In the data rows, 128 means zero.
Some points, one per row:
[169, 106, 115, 090, 181, 060, 138, 137]
[112, 161, 184, 151, 202, 104, 154, 146]
[117, 046, 078, 138, 035, 207, 177, 055]
[200, 151, 156, 121, 193, 120, 164, 117]
[163, 190, 139, 130, 129, 149, 095, 147]
[140, 144, 146, 125, 200, 165, 155, 071]
[160, 189, 096, 092, 199, 133, 160, 118]
[233, 179, 161, 142, 207, 149, 079, 155]
[116, 130, 115, 152, 111, 170, 126, 132]
[144, 140, 150, 081, 058, 193, 100, 133]
[206, 148, 172, 158, 138, 121, 101, 156]
[139, 157, 153, 066, 053, 230, 083, 124]
[129, 097, 066, 076, 115, 066, 216, 212]
[082, 091, 123, 108, 176, 137, 121, 120]
[098, 132, 104, 062, 209, 143, 154, 099]
[143, 131, 116, 137, 107, 215, 098, 100]
[143, 105, 135, 172, 209, 068, 126, 177]
[123, 110, 081, 131, 140, 097, 108, 176]
[139, 211, 112, 147, 159, 063, 197, 144]
[154, 165, 163, 080, 255, 089, 176, 246]
[128, 120, 133, 120, 095, 134, 113, 127]
[172, 061, 163, 124, 147, 080, 185, 132]
[088, 054, 084, 158, 125, 059, 136, 181]
[139, 159, 184, 126, 118, 141, 166, 157]
[142, 114, 135, 148, 072, 096, 144, 103]
[116, 182, 133, 133, 004, 158, 180, 108]
[138, 138, 086, 140, 067, 118, 161, 077]
[168, 193, 154, 162, 133, 130, 089, 109]
[117, 145, 150, 123, 148, 100, 131, 137]
[103, 134, 102, 077, 071, 228, 185, 059]
[043, 144, 143, 131, 085, 104, 171, 160]
[071, 071, 160, 117, 076, 154, 186, 058]
[088, 079, 129, 122, 177, 106, 103, 136]
[085, 109, 139, 137, 141, 164, 122, 073]
[147, 140, 135, 110, 043, 233, 117, 034]
[085, 119, 111, 070, 070, 218, 107, 084]
24 more points follow, each with its number after it:
[117, 165, 199, 117, 156, 138, 132, 125] 0
[099, 214, 151, 123, 154, 125, 130, 230] 1
[139, 102, 134, 137, 201, 096, 065, 156] 2
[120, 099, 090, 105, 087, 157, 160, 172] 3
[139, 090, 158, 080, 183, 083, 150, 142] 4
[079, 108, 072, 132, 111, 007, 206, 161] 5
[143, 075, 119, 191, 105, 069, 135, 197] 6
[141, 148, 184, 176, 122, 081, 126, 165] 7
[149, 108, 152, 102, 176, 104, 112, 140] 8
[101, 048, 057, 131, 045, 102, 146, 066] 9
[126, 151, 122, 161, 161, 111, 124, 143] 10
[116, 128, 144, 156, 142, 083, 095, 174] 11
[065, 153, 178, 124, 222, 146, 191, 115] 12
[147, 124, 098, 120, 130, 125, 116, 154] 13
[145, 172, 127, 162, 073, 218, 092, 106] 14
[071, 164, 151, 222, 200, 075, 129, 189] 15
[099, 146, 104, 185, 173, 094, 150, 158] 16
[202, 110, 122, 091, 204, 088, 097, 153] 17
[069, 145, 117, 159, 171, 069, 134, 191] 18
[097, 141, 127, 096, 118, 187, 069, 144] 19
[086, 067, 118, 181, 078, 064, 056, 053] 20
[123, 107, 164, 105, 191, 129, 105, 124] 21
[181, 114, 119, 150, 112, 157, 117, 127] 22
[090, 123, 128, 161, 056, 184, 082, 069] 23
Which two of these numbered points are nearest to each point below, looking only along the 2 directions in which the first points spread most? Their numbers follow each, nearest first.
[016, 074, 067, 147, 017, 158, 146, 106] > 9 20
[141, 140, 125, 149, 080, 149, 087, 064] > 19 14
[194, 102, 123, 132, 150, 134, 207, 093] > 13 10
[110, 116, 102, 132, 088, 037, 115, 184] > 6 18
[133, 131, 138, 093, 108, 108, 223, 097] > 3 20
[121, 169, 094, 086, 032, 193, 148, 069] > 23 14
[049, 009, 116, 144, 056, 155, 097, 096] > 9 20
[166, 144, 114, 169, 232, 099, 177, 185] > 15 17
[068, 046, 073, 118, 058, 174, 138, 148] > 9 20
[114, 146, 130, 097, 030, 197, 081, 108] > 23 14
[145, 146, 168, 167, 108, 219, 085, 097] > 14 19
[119, 085, 073, 129, 108, 122, 122, 120] > 3 20
